First come named turns, each shown by rows before and after it. For each pair of rows after them, which turns, in which order, take the first row to the second? The first pair is done for you.
j101:
[ -6  -7 -13 -13 -13  -3 -18   7 -11 -10  25   0 -13  11   9  -1] -> [ -2  -9 -10 -19 -11  -4 -14 -12 -14   3  25   5  -9  12   5  -4]
[  1 -10  13  24   8  -1   9  19 -10  10   2   6  -5  -3  -8  12] -> [  1 -11  12  21   7  -3   6  20 -13  10   4   6  -5  -3  -7  11]
[ -8  -6  -2  11 -12   0   4 -11 -23   0  13   2   0   6   0   7] -> [ -8  -7   0  10  -9   1  10 -20 -20   8  10   4   2   2  -3   2]
j678:
[ -9 -24  -9   5   8  -7   6  42  11 -11  -6   4   6  -7   3  -1] -> [ -5 -27 -12 -12   4  -9   4  38   4  -9   5  13  10  -3   2  -2]
[-11  -2  -3  22 -12  17  16 -16  -5  -9  13  -4   2   0   3  13] -> [-10   4  -1  30  -7  13  13  -4  15 -13  -1 -12  -1  -1   7   7]
[-16  -6   3  10 -12   0  -9  21  -3   5   4  -6 -17  -4  16  -9] -> [-11  -5   1   1 -12  -1 -14  25  -2   2   7  -4 -14  -3  14 -13]
[ -5   2   1   2   1  -2   4  -7  11   8 -11   9   1   4  -1  -5] -> [-1  3  2 -3  1 -4  2 -4 12  7 -6 10  1  7  0 -7]
j477:
[ 10   4  -7  -8 -12   8  -8  10 -10 -19  11  -7  -8  11   7  -2] -> [ 20   1   3  -4  -3  10  11 -10  20   7 -10  -4   6  -7  -4  -7]
[-18  -8  -9  16   2  16  15   8 -24  -8  -6   8   2  -8   3   5] -> [  0   6  -1 -20  11   3  -3  29  11  -9  -4   3   1   1   3 -22]
[ 12   7 -16 -23  -6  -9   9  -6  10   1  15   7   9 -16 -14  10] -> [  6   4 -21 -15 -11  -5   9  -5  -6  -2  19   8   5 -16 -11  17]
j331:
[  4  -4   0 -22  -4   0  -1 -29  -8  15   9  12   3   4  -3  -9] -> [  8 -10  -2 -16  -6   0   5 -26 -12  11  11  17  11  -3  -7   1]
[ -1  -3   6  15   4   5  17 -13  19  15 -22   3   5 -12  -9   3] -> [ -1  -7   5  21  -2   4  19  -6  17   6 -20   4   8 -16  -9  10]
[ -2  -1  -1  -8  13   0 -10  -1 -10 -13   2 -14 -13   4  14 -19] -> [  0  -1   1 -11  15   0  -8 -13  -8  -2  -2 -15 -11   1  11 -22]
[  8  15  24 -11  -2 -15  12  -8  30  30   8  24  13  -5 -22 -18] -> [  9   6  20  -5  -9 -13  19  -3  26  23  11  29  22 -13 -22  -3]
Now pairs of rows:
(two turns a pair)
[ 11   3   1 -26  -2  -5  -5   8  10  -6  15  12  14   2  -6  -2] -> [ 10  -2  -1 -24  -2  -3   0  -7  -3   0  21  14  15   2  -6   2]
j678, j477
[-12  12  17  23  13 -12   2   4  -8 -20 -17 -21 -21   6   6  -7] -> [-12  12  19  18  15 -11   0  -1 -11 -17 -16 -23 -23   9   6 -12]
j331, j101
[ 17  -2   1 -16   2   5  18 -38   7  25   0  15  17  -9 -14   0] -> [-10  -1 -13   7 -14   6  -6   2 -39 -23  22   5 -10   8   7  18]
j101, j477
[  5   4 -18 -37  -7   0 -23  -2  11   8  10  10 -12   1  -7 -15] -> [ -5  -9 -22   1 -14  10   7 -23  -9  11   2  20   1 -22 -13  18]
j477, j331
[ -8  -5  -3   7 -10   0  -1   6 -20 -16  16   1   2   3   1  15] -> [-11   3  -1  -1  -1  -2 -13   8 -14  -8  11  -9 -12  17   9  -2]
j331, j331
[  6   0  -6  -4   7  -5 -12  14   9  -9   5   3  -8  10   0  -3] -> [ 10  -9  -5  -1   7  -1   7 -12   9  13  -1  12   4  -2 -10   1]
j678, j477
[  6 -19  -9   3  -5   6  24 -22 -18  10   6  24  18 -22 -22  26] -> [  7   0 -10 -40  -1  -8 -25  21 -12 -16  27   8  -8  11  -8  -7]
j477, j331
[  3   8  18   1   5   2   0 -12  14  20 -24  -7 -11   5   6 -20] -> [-12   4   8  29  -4   6   0  -2 -14   0 -20  -7 -18   4  12   2]
j101, j477
[ 19   0   4 -16   3  -9  -7  30  36 -12   1   0  10  -1  -7  -6] -> [ -5 -10  -2  33  -7   5  15  18  -8 -22  -2  -1   8 -13  -2  30]
j477, j331
[  2  -2   3 -12  -7  -7  11 -10  -2   8   3  10  18 -23 -11  23] -> [  1   3  -3 -27 -10  -9  -5  -3 -14  -1  19  10  10  -9  -6  16]
j477, j101
[ -2   8  16  -2  13 -15 -11  13  22  11 -24 -14 -11   6  -6 -12] -> [-13  -1   9  28   5  -5   9  -5   0  10 -26  -7  -6  -8  -7  14]
j101, j477
[  1  -1   1   4   4   0   5  -9 -12   0   2   3  -5   1   5   6] -> [ 3  4  4  1  7 -3 -5  5  1 -6 -4 -5 -8  5  5 -3]
j678, j477
[ 11   4   6 -24  -6   4   8 -18  -7  -4  -2   3  10   5  -3   8] -> [ 11   4   5 -28  -9   1   6  -8  -7 -11   4   4  11   7  -4  11]
j331, j477
[  9  -3   6 -16  11  -3  18 -36  18  41  -6   3  11  -3  -8 -22] -> [-30  -1 -12  34  -1   6   6 -13 -35   0   2 -17 -20  10  16   5]
j477, j678
[-17   0 -10  14  -2   5   3 -25 -30  13  -3   4  -7   8   8   2] -> [ -7   9  -7 -17   4  -6 -22   3  -8   4   2  -4 -15  22  13 -24]
j101, j477
[ 19   8  13 -11   5  -3   9   1  39  10 -11 -13   4  -4   7 -19] -> [ 27   1  10 -25   0  -4  14  -9  26  11   5   1  18  -9  -2 -11]
j331, j678
[-15   1   8   6  -8   3   9 -18 -23   6  -2  -5  -5  -3 -11   8] -> [ -9  10  15   5   2  -2  -1  10  16  -5 -15 -17 -12  -2  -6  -6]
j678, j678
[-19   0   3  38   5   8   8  -6   1   4 -34 -11 -10  -9   3   9] -> [ -9   5  10  25  11   5   6  -3  24  11 -40 -14  -6  -9  -2  -6]
j477, j477
[-17  -6 -11  -4   4  -3 -18 -16  16  14   3 -31  -4   9   3 -22] -> [-21  -6 -18  -3   1  -2 -19 -12   7   6  10 -32  -7  14   6 -20]
j477, j477
[  7   9   4 -14  -1  -1 -14   7  18   0  -7  -4   2   3   9 -12] -> [  0   8  -3 -11  -9   0 -19  12  -2 -12   3  -5  -4   7  15  -6]
j477, j477
[ -5   3  -5 -34  -8   3 -13  17 -13 -17  19   9   1  -1   4  -5] -> [  6   3   6 -39   3   4   1  -4  14   9   1   8  11 -11  -3 -16]
j678, j477
[ -6  -6  -2   7  -2   3   5   0 -22  -3  14   4   2  -4   0  16] -> [-10  -4   5  21   4   5   9  -4  -9   3  -2  -1  -1  -7   3  15]
j101, j678
[ -8  -5  -1  23  -2   0   8   5  -4  -6 -11  -4  -3  -3   1  10] -> [  5  -1  -2  -5  -3  -6  -7  24  11 -13  -1   0   0   4  -1  -2]
j678, j678
[-10  18   1 -13  14  -6 -15  15  17   4  -8 -14 -22   4   4 -16] -> [-13   8   1  16  11   3  15 -20   9  21 -22  -6  -9 -15  -4   4]
j101, j477
[ 11  -7   4   7   5 -13  -3  14   1 -10  17  18   4   0  -2   5] -> [ 18  -6   7  -1   7 -14  -1  10   7   0  15  17   7   1  -6   0]
j678, j477
[  0   0  -8  -9 -13   0  -3   2 -28  -8  21  12   1   7   3  11] -> [-15   2  -5  31  -5   6   4   7 -13  -9 -10  -5  -8   2  12  14]
j678, j678
[ 19 -10   5 -11   5  -5  10  -2  23   7   2  15  23 -16 -12   2] -> [-10 -12  -6  25  -6   3   7   6 -19 -14   5   7   6 -10   1  25]
j477, j678
[ -1   0  -1 -13 -16  -5   3  14 -16  -7  23   6 -10   7   1   2] -> [ 11   5  11 -21  -4  -9   6  10  18  10   7   4  -6   4  -5 -15]
j678, j477
[-28   9 -22  23 -20   4  -9  -3 -21   4  -4   2 -16 -20  11  15] -> [-25  16 -16  21 -13  -2 -22  14   4  -2 -14  -7 -24 -14  17  -1]
j331, j678
[ -4   9   3  -8   1 -14   2  11  26  -4  -8   2   5 -18  -5   9] -> [-12   3   0   7  -5 -10   8   6   8  -6  -8   1   5 -22  -6  21]
j101, j477
[ 16  -9  -4 -25  -8  -7  -5  18 -25 -25   7   0   2   2  21  12] -> [ 29 -15   7 -19  -1  -6  17   5  10  -4 -14   6  22 -20   5  13]
j477, j331
[  8  -5  16  24   6  -1  -1  25   9  14 -10  -8   5  -4   5  23] -> [ 19  -6  12 -10   1  -7 -11  31   4   9  14   3  12   2  -1  16]
j678, j678
[ 13  -2  -6 -19  -5   6   9   1  16  12   9  14  32  -8 -17  13] -> [-10  -4 -14  15 -11  16  13   2 -20  -1  11   6  16  -5  -7  32]
j477, j678
[-12   2 -11   7  -9   5  -9   2 -21   2  17  -7  -9   6   9  -5] -> [-15   5  -8  18  -4   7  -4  -8 -15  12   3 -11 -11   4   9  -5]
j101, j678
[-21   6  -7  16  -1   4 -17  10 -31 -16   4 -12 -26  20  16   1] -> [ 13   2  12  -4  15  -3   9 -17  37  26 -24  -3   5  -6  -9 -17]
j477, j331
[  1   4  -3  -5   1   3   0 -23 -16  16   5   7  -7   5   4  -4] -> [  5   4   0  -7   2   1   1 -22 -10  18   2   9  -5   4   1 -10]
j477, j477
[-21   1   5  -3   1  -9   2  19  15  -2 -20   0   4  -7  -2   0] -> [-15  -2  -1 -30  -5 -11  -2  11  -4  -1   5  11  14  -3  -7   2]
j678, j678
[  0 -15   0   3  -9   7  22 -23 -22  16   1  16  11 -12 -12  19] -> [ -1  -6  10  23   5   1  14  10  32   3 -32  -6  -1 -14  -5   5]
j678, j678
[ -9  10  -8  24   9   0 -16  34  21 -24 -26 -24 -13   1   2   6] -> [ 10   3 -19 -38  -5  -9 -28  25 -12 -22  24   5   6  10  -9   4]
j678, j678
[ -7  -4  -1  15 -11   3  10 -16 -27  -3  10  16   1  -3  -1  16] -> [ 14   8   9 -21   2  -8 -11  10  23  -3   5   8  -1   8  -1 -15]
j331, j477
[ -2   0  -3   9  -6   7  -3  14 -13 -10   9  -6  -1   2   1  12] -> [-1 -4 -2 15 -5 10  7  2 -7 -1  1 -3  3 -3 -2 16]
j477, j477
[ 11  -1  15   0  18  10  -2  11  24   6 -22  -4 -16  -2   2  -1] -> [ 12   2   9  -5  16   7 -14  22  14  -7 -11  -7 -22   6   6  -3]
j477, j477
[ -7  -3   5 -15   2  -6   0  -7 -17   0  10   9   9   2  -9  -9] -> [ -8   3   8 -18   4  -7  -8   3  -8  -4   8   1   1  10  -6 -19]
j678, j477
[ -3   7 -10  -7  -2  -1  -6   6   1  -4   1   1   1   4   8 -22] -> [  2   1  -9  -5  -3   4   7 -14   0  12  -3   4  11  -4   2 -18]
j678, j477
[-10   0  -3   2   3   1   4 -26 -22  12   5   3  -3   4   4   9] -> [ -7   9  -4 -16   3  -6 -17  -2 -11   0  11  -4 -14  14  12  -5]
j101, j477
[  9   2   9  -7  -3  -3  -2  -8  21   6 -11   2  -2  -3   0 -20] -> [ 12  -7   7   0  -9  -1  10  -9  18   2  -8   9  12 -13  -7  -7]
j331, j331
[ -3  -5   0 -22 -14  -3  -2   7 -13   6  18  -5  14   4   6  -2] -> [  2  -1   4 -26  -9  -7  -3   5   1  13  13  -8  12   5   6 -12]
j678, j477
[-7 -4 -6 10 -4  3  0 13  1 -6  5 -2  1 -9 -1  9] -> [-10   1  -4   4   2   1  -8  12   3  -5   2  -8 -10   1   5  -2]
j331, j331
[  7  -7   5  11  -6   5  13 -29  -6  22   6   7  14   1  -6  10] -> [  1 -11  -1  22 -16   2   7   0 -13  -5  15   7  12  -3  -1  24]
j331, j331
[ 20   6   2 -40  -8 -12 -15  -7  24  19   1  15  -4  17  -7 -21] -> [  4  -4 -10 -19 -20  -3  -1 -33 -26  23  17  24  -1  16  -4   3]
j678, j477
[ 14  -1  20   3   8  -1  17 -23  27  22 -22  -2   9 -11  -8   5] -> [-16   1   2  25  -7   2  -6  10 -25 -24   2 -15 -20  12  14  20]
j477, j678
[ 10   2   8 -21   6  -6  -8  -3  26   9  -2  -5   4   5  -3 -13] -> [  2  -5   3 -14  -2   2   3 -30  -8  19   8   4   6   6  -4   1]
j678, j678
[-17 -13   1  -9 -16   0   5  13 -22  -7  27   1   5  -8  -4  18] -> [ -3 -14  10 -30  -9  -2  11  -4  -3  14  22   7  14 -12 -15   4]
j477, j678
[ -4  -6  -7  11  -4  -5   3  26  31 -11 -12  -1   6  -7   2  10] -> [ -6  -4  -8   9  -5  -6  -2  31  25 -15  -8   0   3  -3   4   9]
j477, j477
[  2  13  14   8   9  -2  16  -5  24  11 -22  -5  -8 -11   6  -6] -> [  3  17  14  -8   8  -7   1  13  26   1 -14  -7 -15  -1  11 -15]
j477, j477
[ 18   6   5 -21  -1  15 -13  17  38 -14   6  -5  12   9   4   1] -> [ 16  -8  -1 -14  -9  24  12 -24   3   4  15  13  27  -1  -7  23]
j678, j477
[ -9  -3   5   8 -19   7  -4 -11  -8   5   6  -5 -12   6   7  -7] -> [  2  -3  11  -5 -12   3   0 -15  10  13   3  -3  -5   3   2 -14]
j477, j331
[ -1 -12 -14  24 -15   6  14 -16 -18   4  -8 -14  17  -9  -1  14] -> [  6  -4 -18 -22 -16  -4 -16   7 -22  -9  19 -13   8  12   3  -7]
j477, j678
[  5 -11 -11  -2  -6  -2   4   7 -33 -18  27  18   0 -18  -4  27] -> [ 24  -3  -1 -43   5 -10  -7   7   1  -2  25  18   5  -8 -10  -4]
j101, j477
[  9  22   5 -36  -3   8  13 -39 -16  16  11  -2 -19   9   0  -9] -> [ 12  19  -1 -42 -10   7   7 -26 -28   1  25   4 -14   9  -1  -2]
j331, j477
[ -4  -5  -1   7   9   5   5 -14  -1  16   0  -3  -4  16  -5   2] -> [ -2  -1   2   2  13   2   0 -13   8  14  -2  -2  -4  15  -5  -6]
j477, j477
[-11  21   8   7   4   6  12  -5  15   3 -17 -12 -15   7  10 -15] -> [-13  22   6   2   5   4   5   1  12  -3 -12 -14 -20  11  13 -17]
j477, j477
[ -5   3   4 -10  -1  -7  11   6  21  10 -14   5   8 -11   2   6] -> [ -1   4   0 -22  -8 -10   6  14  15   2  -3   8  10  -7  -1   7]
j101, j678
[ -3 -15  -4  23  16  19  -4 -41   2   3  -2   7 -25  18   7  -9] -> [ -2  -9   0  29  19  14 -12 -16  24 -12 -11  -1 -29  19  11 -14]
j678, j101
[ 5 -2 -2 -6  4  4  4 -7  6 13 -3  1 -1  2 -4 -5] -> [ 7 -8 -7  1 -1  3 10 -3  4  5  0  6  7 -5 -5  7]
j331, j331
